Where one turn sends some rows of the set: a few examples, then the rows asked:
lan: -.14  -.28  .00  .18  -.30  .16  .41  .05  .11  .38  -.06  .10  -.10  -.14  -.10  -.27  -.15
mavuv: -.18  -.25  .00  .26  -.25  .21  .40  .00  .12  .34  -.04  .15  -.17  -.09  -.19  -.25  -.12
Tib: -.22  -.06  .06  .25  -.26  -.33  -.04  -.11  -.24  .08  .07  .00  -.17  -.01  -.19  -.16  .01
fod: -.26  -.02  .04  .19  -.25  -.28  .00  -.11  -.20  .02  -.03  .00  -.20  -.01  -.19  -.13  .09
taf: -.06  .15  -.04  .19  -.03  -.06  .10  -.23  .19  .05  .17  -.06  -.03  -.19  -.19  -.04  -.15
Pufus: .00  -.01  .04  .27  -.37  -.04  .16  -.10  -.11  .24  .36  .16  -.28  -.32  -.24  .06  .00
Gopif: .04  .13  -.08  .23  -.16  -.13  .07  -.16  .12  .06  .24  -.03  -.02  -.18  -.15  -.02  -.23
fomi: -.06  -.06  -.06  .22  -.49  -.01  .19  -.15  -.11  .48  .23  .16  -.15  -.24  -.27  .05  -.03
rutun: -.08  .17  -.08  .12  -.08  -.14  .08  -.17  .06  .08  .22  -.08  -.06  -.22  -.17  .05  -.19
pulu: -.12  -.22  .28  .03  -.03  .02  .21  .05  -.07  .09  .06  .13  -.26  -.15  -.16  -.34  .14
Gal: -.07  -.28  -.02  .21  -.32  .20  .41  .04  .09  .40  -.02  .17  -.19  -.13  -.16  -.19  -.12
dula: -.09  -.25  -.02  .23  -.37  .15  .31  .06  .02  .44  -.03  .16  -.18  -.11  -.14  -.26  -.19
Poraz: -.31  -.09  .07  .20  -.19  -.29  .00  -.11  -.16  .00  .01  -.04  -.22  -.08  -.17  -.17  .00
tarud: -.02  .19  -.10  .20  -.15  -.10  .11  -.18  .15  .01  .14  -.06  -.05  -.17  -.15  .00  -.14
lar: .12  -.04  .16  .10  -.31  .05  .25  -.03  -.08  .40  .34  .15  -.18  -.35  -.19  -.05  .10
nosol: -.07  -.15  .09  .18  -.45  -.15  .16  -.10  -.27  .41  .24  .16  -.14  -.17  -.26  -.04  .19
muviv: -.06  -.14  .25  .05  -.13  .03  .23  .12  -.09  .08  .01  .10  -.33  -.16  -.09  -.31  .13
Gor: -.11  -.26  .23  .03  -.10  .00  .29  .17  -.15  .14  .11  .14  -.29  -.16  -.12  -.27  .09
viti: .03  .17  -.06  .20  -.09  -.13  .09  -.21  .12  .07  .21  -.08  -.03  -.20  -.18  .02  -.10
far: -.08  .11  -.07  .17  -.10  -.17  .08  -.20  .15  .02  .15  -.12  .01  -.21  -.13  -.04  -.17
pigo: -.02  -.05  -.11  -.02  -.18  -.06  .29  -.13  .06  .43  .10  -.02  .27  -.07  -.16  -.08  -.05
Daku: -.15  -.26  .26  .06  -.13  -.02  .23  .11  -.09  .11  .01  .07  -.28  -.18  -.08  -.36  .07
Kavu: -.12  -.21  -.04  .21  -.37  .19  .41  .05  .07  .38  -.11  .14  -.16  -.08  -.13  -.24  -.09
Dez: -.02  -.12  -.12  .01  -.22  -.06  .28  -.16  .18  .35  .03  -.02  .28  -.10  -.13  -.16  -.09
Mineb: -.34  -.07  .04  .22  -.18  -.24  -.01  -.19  -.15  .05  -.01  .02  -.20  -.01  -.25  -.14  .03
gizud: -.13  -.24  -.03  .22  -.29  .17  .47  .09  .03  .43  .03  .11  -.10  -.10  -.14  -.18  -.14
sed: -.06  -.23  .26  .02  -.13  .00  .19  .09  -.15  .16  .04  .13  -.33  -.18  -.14  -.29  .14
bupe: .06  -.04  -.11  -.04  -.24  -.02  .28  -.13  .15  .34  .00  .05  .25  -.05  -.14  -.14  .01
mige: .10  -.13  -.08  -.04  -.24  -.07  .22  -.12  .09  .40  .08  .09  .26  -.07  -.15  -.18  -.07
kolo: -.32  -.10  .03  .15  -.20  -.29  .02  -.07  -.26  .05  .07  .04  -.25  -.07  -.22  -.08  .00
rofev: -.04  -.12  -.07  .01  -.16  -.02  .28  -.19  .14  .38  .02  .04  .27  -.02  -.20  -.18  .02
kanum: -.26  -.04  .05  .24  -.23  -.26  -.03  -.14  -.22  .08  .02  -.01  -.27  -.06  -.22  -.09  .05
vude: -.02  -.17  .30  .07  -.12  -.02  .16  .13  -.14  .16  .10  .09  -.31  -.18  -.10  -.35  .06
dupi: .08  -.04  .05  .00  -.33  -.15  .12  -.16  -.14  .34  .33  .16  -.02  -.27  -.25  .02  .15
Tuli: .05  -.12  -.13  .04  -.25  -.05  .29  -.17  .12  .41  .06  .04  .26  -.05  -.19  -.09  .00

pulu turns into -> taf
dupi turns into -> lar
Gal turns into -> kanum
Now find these:
rutun turns into -> gizud
far turns into -> lan
mige turns into -> vude
fod turns into -> bupe

Where one turn sends some rows of the set: a few examples, then the rows asked:
kupo: .21  .09  -.10  -.30  .18  .09  .02  .03  -.08  -.01  .05  .03  -.07  .12  -.13  .12  .24  .14  .05  .09  -.05  .10  -.03  .00  -.02  .19
Goki: .01  .11  .00  .11  .19  .25  .06  .00  -.03  .00  .17  .09  .30  .22  -.11  -.24  .01  .14  .38  .19  .00  .04  .12  -.17  -.14  -.22
befa: .18  .04  -.18  -.20  .13  -.05  .18  .07  .02  -.19  .10  .04  .06  .19  -.24  .04  .02  .19  .08  -.07  -.15  .11  -.01  -.20  .01  .20
voden: -.06  .06  -.18  -.01  .02  -.02  .06  .10  -.03  -.26  -.27  .05  .04  .11  -.24  .08  -.35  .04  .01  .10  -.03  .20  -.04  -.02  .12  .16
vonok: .17  .04  -.10  .02  -.14  .14  -.05  .20  .06  -.24  .16  .12  -.05  .26  -.10  -.11  -.26  -.12  .35  -.15  -.16  .11  .13  .20  .02  -.18
bupov: .09  -.02  -.02  -.05  -.10  .13  -.26  .17  -.09  -.12  .11  -.03  -.05  .21  -.02  .08  -.08  -.18  .19  -.06  -.10  -.04  -.04  .34  .00  -.22
puz: .03  .10  -.14  -.05  .05  .24  .10  .09  -.09  -.22  -.23  .10  -.09  -.07  -.05  -.01  -.33  .07  -.18  .15  .03  .25  .16  .02  .02  .08
mepi: -.01  .23  -.19  -.06  .06  .02  -.07  .25  -.13  -.07  -.34  .04  -.09  .07  -.04  .03  -.21  .06  .05  .26  -.07  .25  .08  .13  .00  .10
gel: -.06  .06  -.18  .04  .00  -.02  -.05  .22  -.08  -.28  -.29  -.03  .03  .09  -.14  .06  -.37  .09  -.06  .10  -.09  .23  .00  -.06  .07  .05
peb: -.04  -.06  -.01  -.07  -.18  .15  .01  .16  -.10  -.29  .19  -.06  .06  .31  -.18  -.02  -.17  .02  .23  -.14  -.21  .07  -.01  .15  -.01  -.34
ludis: .04  .07  -.08  .01  .03  .26  -.11  .11  -.10  -.22  -.28  .05  -.11  -.03  -.05  .01  -.31  .07  -.12  .19  .03  .32  .12  .03  .08  .05
Ripi: .22  -.01  -.08  -.25  .16  .25  .14  .01  -.06  -.20  .15  .01  -.02  .02  -.09  .04  .06  .22  -.17  -.03  -.06  .15  .04  -.18  -.01  .07
Ruger: .25  .02  -.09  -.15  .08  -.02  .04  .03  .02  -.19  .15  .01  -.01  .15  -.26  -.01  .07  .22  .14  -.04  -.17  .19  .10  -.23  .01  .21
gen: .01  -.21  .05  -.05  .12  .06  -.21  -.01  .04  -.05  -.18  .00  .07  .22  .08  -.21  .18  -.05  .19  .03  .06  -.05  .08  .21  -.21  .13
Zuras: .24  .04  -.09  -.24  .12  .19  .10  .11  -.11  -.16  .15  -.02  -.04  .08  -.04  -.01  .14  .31  -.10  -.01  -.16  .20  .11  -.20  -.08  .02
zak: -.01  -.13  -.08  -.07  .19  .14  .09  .17  .17  -.28  -.13  .12  .22  .37  -.01  -.39  -.06  .11  .32  -.10  -.08  .13  .07  .01  -.14  .01
famu: .10  .08  -.07  -.09  -.05  .28  -.03  .30  -.08  -.19  .21  -.01  -.01  .09  .10  -.09  -.24  -.09  .05  -.09  -.23  .03  .13  .21  -.10  -.35
Vekab: .04  .05  -.16  .31  .10  .16  -.09  .12  -.04  .04  -.16  .18  .19  .29  .10  -.15  -.10  .06  .22  .12  .14  -.02  .10  -.02  -.14  -.26
Popuf: .07  .01  .12  -.11  -.13  .37  -.07  .03  -.10  -.20  .28  -.02  -.08  .06  -.11  -.09  -.15  -.10  .20  .01  -.13  .13  .19  .23  -.03  -.24
buf: .20  .05  -.04  -.29  .16  .07  -.10  .07  -.10  -.06  .09  -.08  -.02  .15  -.16  .12  .25  .22  .06  .08  -.12  .14  -.09  -.08  .00  .11
Buv: -.06  .18  -.19  -.13  .09  .06  .02  .18  -.17  -.06  -.34  .03  -.06  .06  -.04  .12  -.15  .05  -.07  .24  .01  .16  -.02  .17  .00  .10
Pud: -.08  -.13  .11  -.16  .29  .32  -.06  .11  .03  -.24  .03  -.10  .26  -.01  .15  -.33  -.07  .00  -.01  .03  -.10  .00  .08  .02  -.21  -.06
zenib: -.07  -.06  .11  -.10  .23  .32  -.02  .04  .06  -.19  -.02  -.02  .16  -.05  .10  -.42  -.13  -.03  .11  .13  -.06  .09  .26  .10  -.21  .06
bape: .04  .06  -.04  .32  .12  .16  -.19  .00  -.03  .04  -.03  .08  .23  .05  .07  -.16  -.18  -.09  .17  .20  .11  -.08  .17  -.05  -.13  -.16
poraf: -.02  .00  .03  .16  .11  .13  -.01  -.05  -.14  .05  .17  -.04  .28  .13  -.01  -.15  .06  .10  .15  .16  .01  -.13  .16  -.17  -.24  -.24
kek: -.04  .11  -.07  .23  .23  .28  -.12  .13  .00  -.06  -.04  .09  .33  .18  .01  -.16  -.24  .00  .24  .18  .08  .00  -.02  -.10  -.05  -.28
fiv: -.14  -.23  .02  -.04  .16  .22  -.04  .07  .13  -.34  -.19  .03  .26  .34  -.11  -.30  -.12  .08  .27  -.05  .00  .15  -.07  .04  -.05  -.03
vibu: -.13  -.17  -.04  -.06  .09  -.01  -.07  .13  -.06  -.05  -.27  -.04  .12  .25  .15  -.23  .12  .04  .10  .04  -.03  -.07  .11  .22  -.30  .01
dogi: .04  .08  -.05  -.10  -.18  .05  .01  .18  -.17  -.04  .15  -.01  -.10  .23  -.04  -.05  -.01  -.06  .29  .00  -.22  .02  .19  .32  -.17  -.22
dus: .04  -.07  .00  .19  .07  .21  -.05  -.09  -.09  .03  .05  .09  .21  .33  -.08  -.12  .15  .16  .29  .13  .14  -.02  .06  -.10  -.14  -.25

vibu turns into -> Pud
vonok turns into -> dogi
bape turns into -> Goki
Now find these:
voden turns into -> kupo
Zuras turns into -> gel

Where one turn sends some rows of the set: a few examples, then the rows asked:
Gim: -.04  .25  -.06  -.10  .18  -.19  -.10  -.06  .05  -.13  .02  -.01  -.10  -.27
gase: .40  .01  .07  .15  .10  .06  .05  .06  .02  -.30  .04  -.01  -.01  -.10
riku: .13  .15  .11  .00  -.35  -.07  -.03  .28  .09  -.03  .09  .05  .04  -.05
Buzi: -.05  .13  -.06  -.11  .27  -.14  -.09  -.06  -.01  -.06  -.09  -.04  -.10  -.23
Kel: .39  -.02  -.02  .12  -.01  .09  .15  -.02  .08  -.12  -.03  .04  .06  .06
geb: .19  .03  -.09  .22  .07  -.05  .18  -.03  .14  .14  -.12  .02  -.02  .05
fiba: .13  -.05  .25  .04  -.05  .00  -.14  .36  -.10  -.12  -.04  -.09  -.03  -.15
derif: -.06  .20  -.15  -.13  .08  -.16  .00  -.14  .10  .06  -.07  .04  -.04  -.11
nat: -.06  .10  -.11  -.12  .20  -.12  -.03  -.11  .02  .05  -.15  -.01  -.05  -.12
tota: -.28  .16  .21  .13  .08  -.09  -.08  .03  -.12  -.03  .13  -.01  -.21  .00
supi: -.28  .21  .14  .11  -.04  -.12  -.01  -.02  -.05  .04  .15  .04  -.17  .08
runul: .08  .16  .17  -.09  -.07  .10  .08  .10  -.37  .01  .23  .12  -.01  -.06
nif: .21  .23  -.09  .21  -.08  -.15  .16  -.02  .23  .03  .08  .08  -.04  -.02
Netol: .19  -.06  .02  .24  .28  -.03  .08  .04  .01  .01  -.15  -.06  -.09  -.08
toru: .39  -.08  .04  .13  .11  .11  .09  .03  .02  -.19  -.05  -.01  .02  -.01
pas: .07  .14  .16  -.09  -.08  .11  .10  .08  -.36  .04  .21  .13  .01  -.04
zekar: .07  .16  .16  -.09  -.09  .11  .09  .08  -.37  .03  .22  .13  .00  -.04
paru: -.27  .23  .18  .12  .00  -.13  -.06  .02  -.07  -.04  .19  .02  -.20  .01
zuk: -.29  .10  .18  .12  .08  -.07  -.04  .01  -.13  .04  .06  -.01  -.18  .06
Niso: .10  -.14  .16  .01  -.09  .05  -.04  .31  -.07  .05  -.15  -.06  .02  -.01
Zirif: -.28  .13  .14  .11  .00  -.09  .00  -.02  -.08  .09  .08  .02  -.16  .11
kun: .24  .28  .01  .24  .04  -.18  .03  .06  .17  -.18  .18  .02  -.11  -.21
Zaf: .07  .14  .18  -.09  -.05  .11  .08  .10  -.38  .01  .21  .11  -.01  -.06
Tepor: -.04  .29  -.12  -.13  .06  -.20  -.05  -.11  .11  -.05  .03  .04  -.07  -.19
non: .41  .11  .04  .14  -.02  .03  .07  .03  .09  -.30  .12  .04  .01  -.08
vab: .39  .09  -.03  .12  -.09  .04  .13  -.02  .13  -.18  .08  .07  .06  .01
fona: .07  .13  .17  -.08  -.06  .13  .08  .09  -.38  .03  .19  .11  .00  -.05
Rafav: .23  .10  .09  .26  .26  -.10  -.02  .10  .03  -.19  .03  -.07  -.16  -.24
ven: .15  .12  .21  .03  -.21  -.07  -.13  .35  .00  -.18  .11  -.03  -.03  -.18
nugo: .11  -.01  .08  -.02  -.28  .01  .03  .24  .04  .11  -.08  .01  .07  .06

fiba turns into -> nugo
Zirif turns into -> paru
Now find these:
Rafav turns into -> geb
Tepor turns into -> Buzi
toru turns into -> vab

Where one turn sends some rows of the set: a few examples, then the rows asked:
dore: .25  -.03  -.10  -.24  -.20  -.13  -.12  .06  .12  -.17  .11  -.22  .07  -.10  .07  -.07  .02  -.07  -.03
Fivit: .23  -.15  .08  -.19  -.08  -.01  .01  -.21  -.20  -.06  .33  -.07  -.15  -.08  .21  -.07  .20  -.18  -.13
Rem: .26  -.16  -.15  .01  .13  .17  .11  .01  -.06  .06  -.27  -.01  -.07  .32  .20  .06  .03  .05  .10
rad: -.06  .01  -.14  -.13  -.17  -.12  .16  -.08  -.22  .02  .12  -.11  -.22  -.26  .03  -.15  -.02  -.20  .02
fub: .28  -.12  .13  -.12  -.21  -.10  -.06  .04  -.09  -.17  .26  -.12  -.05  -.07  .22  .06  .22  -.06  .07
nafos: .21  -.05  -.02  -.31  -.21  -.16  .15  -.03  -.19  -.09  -.01  -.14  -.09  -.21  -.04  -.17  -.01  -.27  -.03
Lut: .30  -.29  -.08  -.27  -.16  -.06  -.15  -.02  -.05  -.14  .07  -.16  .04  -.18  .16  -.18  .08  -.18  -.18
Zino: .01  .00  -.10  -.24  -.08  -.20  -.08  -.18  -.18  .01  .12  -.06  -.17  -.28  .09  -.13  .11  -.30  .05
kika: .14  -.09  -.25  -.04  .17  .05  .03  -.04  -.05  .17  -.37  .09  -.10  .12  .20  -.06  .03  -.01  .24
pozi: .17  -.17  -.18  .09  .08  .04  .15  -.10  -.21  .18  -.29  .09  -.02  .16  .19  .08  .19  .06  .12
von: .19  -.04  -.08  -.34  -.02  .00  -.13  -.07  .04  -.15  .19  -.19  -.17  -.05  .11  -.17  -.10  -.26  -.09
tumu: .11  -.11  -.28  .01  .12  .02  .01  .01  -.06  .13  -.40  .02  -.06  .15  .16  .02  .03  -.02  .21
Mado: .23  -.23  .16  -.22  -.15  -.08  -.07  .04  -.26  -.16  .10  -.09  -.20  -.18  .21  -.07  .16  -.28  .11
Fusug: .09  -.17  -.23  -.18  -.09  .06  -.11  -.01  .05  -.10  .18  -.21  -.09  -.13  .15  -.21  -.10  -.11  -.17
Metur: .29  -.14  -.15  -.04  .17  .18  .13  -.05  -.04  .12  -.26  .06  -.10  .27  .22  -.03  .02  .06  .11
Daf: .19  -.15  -.17  .04  .10  .04  .13  -.10  -.24  .20  -.26  .16  -.05  .13  .22  .15  .15  .06  .09
pegug: .28  -.14  -.16  -.04  .15  .18  .07  .01  -.07  .08  -.24  .06  -.09  .28  .22  .11  -.03  .06  .05
Rin: .12  -.07  -.30  -.04  .14  .02  -.01  .00  -.08  .16  -.38  .09  -.07  .10  .17  .08  -.03  -.01  .17
buzo: .09  -.24  .06  -.05  -.11  .08  -.01  -.03  -.22  -.09  .33  -.10  -.27  -.11  .29  -.06  .12  -.13  .00
bover: .20  -.17  -.17  .04  .13  .07  .14  -.14  -.17  .21  -.27  .14  -.06  .13  .24  -.01  .19  .06  .14
tora: .13  .08  .00  -.18  -.26  -.27  .07  .00  -.13  -.07  .09  -.12  -.04  -.22  .01  .00  .13  -.13  .14

tumu turns into -> Rem
Fusug turns into -> buzo
bover turns into -> kika
Now find these:
Zino turns into -> von
tora turns into -> dore
Mado turns into -> nafos
Daf turns into -> Rin

